One turn sends every row of this set to another row. A few are shown first. Where does it send the rows asked after them?
k220: [  4  -1  10  34  15 -17  -4  12  -4   6   5   5   9 -14  14   2]
k679: [ 23 -36   1   2  17   3  -1  -5 -25   8   1  28  10  15 -12  43]
k63: [ -8  -4  -9  -7  27 -28   0 -34   3   9 -23   6  -1 -15 -11  20]
k634: [ 31 -16  -6  -9  52  -7   2   2  24  25   0  -6   6 -12 -15 -15]
k644: [ 41 -19 -11 -19  33  -4   3   4  17   1 -23 -16   0 -15  -5 -12]
k640: [ 29  -7  -1  36  16   4 -18   9 -16  -2   4   7  36   3  -3  13]
k128: [ 20  -3  -5  37  13   2  -5  22 -26  11  -2   4  35 -11 -14  13]
k214: [  5 -12 -14 -16  38 -29  10 -27 -18  11 -14   1  -4 -28 -19  -3]
k163: [  9  -3 -24  -9  23  -5 -24 -34 -13   8 -14   8  23  13 -29  24]
k666: [ 15 -15  -7 -32  15 -14   1  17  25  19 -10 -15  14  -4 -12  13]
k129: [ 34 -30  22  16   7  -4  20   1  -1   9  -3  -4  20 -11 -12  35]
k262: [  7  12 -16  -9   5   7  -3 -21 -29  13 -24  32  20  -5 -20  -4]
k587: [ 14  -9  -3 -10  41  -9  -3   5  39  32  -2  -3  13  -3 -14   8]
k585: [ 38 -19  13  35   9  12   8 -14 -18  11  -2  -7 -11  -2  -8  -3]
k221: [ 24  -1 -25 -14  12  13 -19   7   0  25  -9 -18  -2  14 -22 -15]
k57: [ 15 -29   7  16  22  -2   3 -16 -16   4  -9  27 -22   3   8  24]
k832: [  9   2   0 -18  15 -10   5 -26  -9  -4 -25  35  15 -15   2  -4]
k937: [ 32 -16   1  28  18   1  -5  12 -30   7  17   1  38  -3 -14   7]
k551: [  7 -16 -11   0  26  -5  -6  17 -31   8 -13  25 -24 -14   2  -1]
k127: [ 16 -11 -12  -3   1  10   4 -10   6  41  -3 -20   6  20 -30  18]
k802: [ 15 -14  17  25  20 -19  -4   3  -8   2  24   4  12  -6  14  -4]
k922: [ 15 -23 -16 -13  20   0 -11  29 -40  12  -3  26   7  -3 -18  17]
k310: [ 14 -11   8 -23  13 -15  18 -33 -15   3  -7  32  21 -10  -6   1]
k295: [  2 -12  -9 -30  33 -33 -13 -31  -5   3   1   6   5  -5 -11   2]
k465: [  4 -10  13  13 -12  -1   0   9 -10  33  15  -6   5  11 -17  21]
k202: [ 32 -29   2  -7  21  -8  26 -12  22  16 -17 -18   7  -9 -13  20]
k536: [ 16 -10   6 -12   4 -10 -14  40  -1   8  -1   0  25  -8  -9  17]
k479: [ 37 -12 -16  12  44  16   3  -8   7  38  -5 -10   8  -1 -34  -9]
k363: [ 50 -18   5  10  25   3  -7  16  -9 -14 -16   0   7 -21   0  -8]
k909: [  0 -29   4 -15  14 -14   0   8 -26  19  17  25  -9   8  -5  22]
k541: [ 28  -5 -18  -3  39  12 -19   1  16  35   3  -6  15  14 -29  -8]
k107: [ 12  -3 -29   4  27  -2  -3 -31 -26  16 -31   2  15 -11 -39  19]
k938: [ 20   1  -3   5   6   7 -27  24 -17  11   1  -3  -7   0  -5 -21]
k560: [ 41 -15 -16  11  18  19   5 -22  -3  23 -16 -22  -9   8 -24  -8]
k856: [ 22 -10 -28 -18  32  -7 -14 -27 -35  10  -6   2  20  -1 -39   0]
k530: [ 11  -2  -7 -16   2   3   9 -28 -36  20  -5  29  26   0 -27  -1]
k194: [ 24 -16  -1   5  45  -6  19  -5  29  35 -10  -8   6 -16 -20   6]
k940: [ 20  -5 -13  11  31  12  -2  -6  20  45  -7  -7  14   9 -33  12]
k987: [ 30 -23 -13  16  28  13  -7   3 -29  -3 -29  29  -5  -7  -5  19]
k369: [  1   1  -1 -26   9 -16  16 -14 -18  11 -17  31  20 -22 -10  -1]
k140: [ 20   1  -7  -7   8   8  -2 -41 -25   5 -14  32  21   6 -15  -3]
k849: [  8 -11  13  26  17 -21  10  14 -18  15  18   0  11 -20   3  -3]

k310 moves to k530
k107 moves to k63
And these:
k644 moves to k560
k640 moves to k802
k587 moves to k541
k679 moves to k909
k363 moves to k585

